In the data rows, zero lies at 4.5, halfway between 4 and 5.
Some points, one per row:
[3 7 4 7 6 7 5 7 5 5 4 5 5 4 5 5 6 5]
[2 4 2 2 3 5 4 2 5 6 4 5 3 3 2 3 3 2]
[4 5 2 5 1 2 4 2 5 6 2 2 1 4 5 2 5 4]
[5 5 5 4 6 5 4 5 5 5 4 5 6 3 3 6 5 5]
[7 6 6 5 7 5 5 7 2 2 6 2 5 4 3 6 1 2]
[2 3 7 4 6 2 6 5 3 2 6 6 7 4 5 6 8 4]
[4 7 3 6 3 7 7 7 3 5 3 8 5 6 6 4 1 7]
[3 6 7 5 5 3 4 4 4 2 4 4 5 5 3 6 8 3]
[5 7 4 5 3 7 5 4 5 6 4 6 3 4 9 4 4 2]
[7 6 3 4 7 4 5 7 9 7 6 4 2 4 6 4 5 2]
[5 5 4 7 6 6 5 7 5 4 4 7 6 4 4 5 4 3]
[5 4 2 6 2 2 5 4 6 6 2 3 2 3 4 2 4 3]
[5 5 2 6 5 4 5 5 6 7 3 5 4 3 5 4 5 4]
[5 3 5 4 5 7 6 5 1 2 5 4 6 4 2 6 5 7]
[4 5 4 5 5 2 5 6 4 5 3 6 6 3 3 6 7 5]
[6 3 7 3 5 5 5 3 3 2 6 4 6 6 3 5 5 6]
[2 4 6 5 5 2 5 4 1 2 6 4 5 5 2 5 6 7]
[6 2 2 4 2 4 6 5 4 3 5 5 3 3 6 1 3 2]
[4 6 2 7 5 3 6 5 7 7 2 6 4 2 4 4 4 6]
[5 3 4 4 5 6 4 4 4 5 3 3 5 3 2 6 5 4]
[4 6 7 3 4 6 7 6 5 7 8 5 6 6 6 7 2 6]
[7 2 7 0 4 7 9 2 5 4 8 6 5 8 4 7 9 7]
[6 5 5 4 7 5 5 6 3 3 6 5 7 4 2 7 7 5]
[3 5 5 5 7 3 5 5 3 3 6 6 7 6 4 7 4 5]
[5 5 6 4 7 4 5 4 3 2 6 6 7 5 5 6 4 7]
[3 4 5 4 6 3 5 4 3 2 6 5 7 6 4 6 4 6]
[2 4 6 3 6 4 5 3 2 2 6 5 7 5 4 6 4 6]
[6 6 6 6 7 5 4 5 4 2 5 6 7 4 5 7 6 7]
10 more points follow, each with its number after it:
[3 2 2 1 3 3 5 2 4 3 5 3 4 6 2 4 5 7] 0
[6 7 7 5 7 7 0 2 3 4 7 4 6 5 7 6 3 2] 1
[5 7 7 5 7 7 5 5 3 3 6 6 6 5 5 7 5 7] 2
[2 5 2 5 3 2 4 4 6 6 2 3 2 3 4 2 3 4] 3
[4 4 3 5 1 5 4 4 4 5 3 4 2 5 7 2 4 2] 4
[2 7 5 4 6 4 4 4 3 4 6 5 7 7 5 6 4 3] 5
[4 4 5 3 3 5 4 2 4 3 5 3 4 6 4 4 4 4] 6
[7 7 5 7 7 7 4 3 3 4 6 5 5 4 5 7 2 7] 7
[7 4 2 7 3 5 6 6 6 7 2 4 2 4 4 2 4 2] 8
[4 3 5 5 7 3 5 7 3 2 6 6 7 5 4 6 5 5] 9
Which three of these numbered points are nearest to each point below, ignoring the direction in which the first points spread most? Their numbers follow each, nearest first.
[4 3 5 6 7 4 5 7 4 4 5 6 7 4 4 6 4 5] > 9 8 2
[5 7 5 4 6 7 5 5 4 4 6 6 7 4 6 6 4 7] > 2 7 5
[2 2 6 4 7 5 3 7 4 2 6 7 7 5 5 6 4 5] > 9 3 5
[2 2 4 4 2 4 6 4 4 2 5 7 4 6 8 3 5 2] > 4 6 9
[4 3 2 5 2 2 4 4 5 7 1 3 1 3 3 2 4 3] > 3 6 0
[7 2 7 5 7 6 7 5 3 2 5 5 7 7 4 6 3 6] > 8 9 2
[7 5 7 4 6 4 3 3 2 4 7 5 7 6 3 7 2 7] > 7 2 6
[7 2 5 5 6 2 5 7 2 2 6 9 7 5 5 6 3 5] > 9 8 4
[7 2 4 6 5 7 3 7 3 3 4 3 4 5 3 5 6 6] > 8 9 4
[2 7 2 9 1 2 0 7 6 7 2 5 1 5 2 4 2 5] > 3 9 5
[6 4 6 2 4 6 6 2 4 3 6 3 5 6 3 5 4 5] > 6 4 8
[4 4 5 5 7 4 5 7 4 5 5 6 7 3 3 6 5 5] > 9 8 2
[7 7 4 3 3 3 3 2 4 3 5 0 4 6 2 4 6 2] > 6 4 3
[3 7 6 4 8 7 5 2 4 6 7 4 6 6 7 6 4 3] > 5 1 2
[3 2 3 4 2 6 4 6 4 6 3 4 3 5 6 1 6 2] > 4 6 8
[5 7 4 2 3 5 3 2 3 4 5 2 3 5 4 4 3 2] > 6 4 5
Now 10 new points, numbered from 0 again:
[3 5 4 8 4 6 5 6 7 7 3 6 3 3 6 3 5 4] 0
[5 7 6 8 4 3 1 4 7 7 3 1 3 2 2 1 9 2] 1
[4 4 5 2 5 3 4 3 3 2 6 4 6 6 3 5 4 5] 2
[5 5 3 6 5 3 4 6 5 5 2 5 4 2 3 5 5 7] 3
[3 6 6 2 4 3 6 2 5 5 6 3 4 6 4 4 4 7] 4
[5 2 2 4 1 4 5 6 6 5 4 3 2 5 4 2 3 4] 5
[4 6 5 3 4 5 4 3 4 4 5 1 4 5 3 4 4 2] 6
[4 4 2 6 2 4 5 5 5 5 2 4 2 3 5 2 4 4] 7
[5 5 2 6 2 3 7 5 6 7 2 2 2 2 3 3 7 3] 8
[5 4 7 3 6 7 6 2 5 5 8 7 6 5 6 6 4 2] 9
The same question for these:
[2 2 4 4 5 2 0 3 3 5 8 5 6 5 4 4 2 4] > 2 5 7
[2 7 5 5 7 7 4 7 5 4 5 6 6 5 7 6 6 4] > 0 7 9
[4 4 2 4 1 2 5 2 4 5 4 3 2 5 5 2 3 2] > 2 7 6
[6 7 7 3 5 7 5 4 6 6 6 7 5 3 8 5 1 4] > 9 0 4
[7 2 7 2 3 5 5 2 6 6 5 1 3 4 4 4 5 2] > 6 2 5
[2 6 4 6 6 6 4 7 5 4 2 4 5 4 1 6 4 7] > 3 0 7
[4 4 2 8 2 4 4 3 4 5 2 5 2 3 6 2 3 4] > 7 2 0
[3 7 2 5 2 5 4 3 6 7 3 3 2 4 5 2 5 7] > 4 7 2
[4 4 5 7 6 5 7 7 6 4 3 6 5 4 6 5 6 6] > 0 7 3
[5 2 6 3 4 4 3 4 4 2 5 2 3 7 1 6 3 7] > 5 2 7
[7 3 3 4 4 2 5 2 9 7 4 4 2 5 5 1 1 7] > 4 2 5
[2 7 3 4 1 6 0 2 5 6 4 2 2 5 5 3 5 3] > 6 2 4
[7 4 3 6 5 2 5 7 6 7 3 7 4 3 5 5 6 5] > 3 0 7
[5 5 7 5 7 7 5 7 3 4 5 6 7 4 5 6 5 6] > 0 3 7
[7 2 6 3 5 7 5 5 4 4 6 4 5 4 4 5 3 7] > 5 7 2
[4 4 4 2 3 3 4 2 5 4 6 3 4 6 4 3 5 4] > 2 4 6
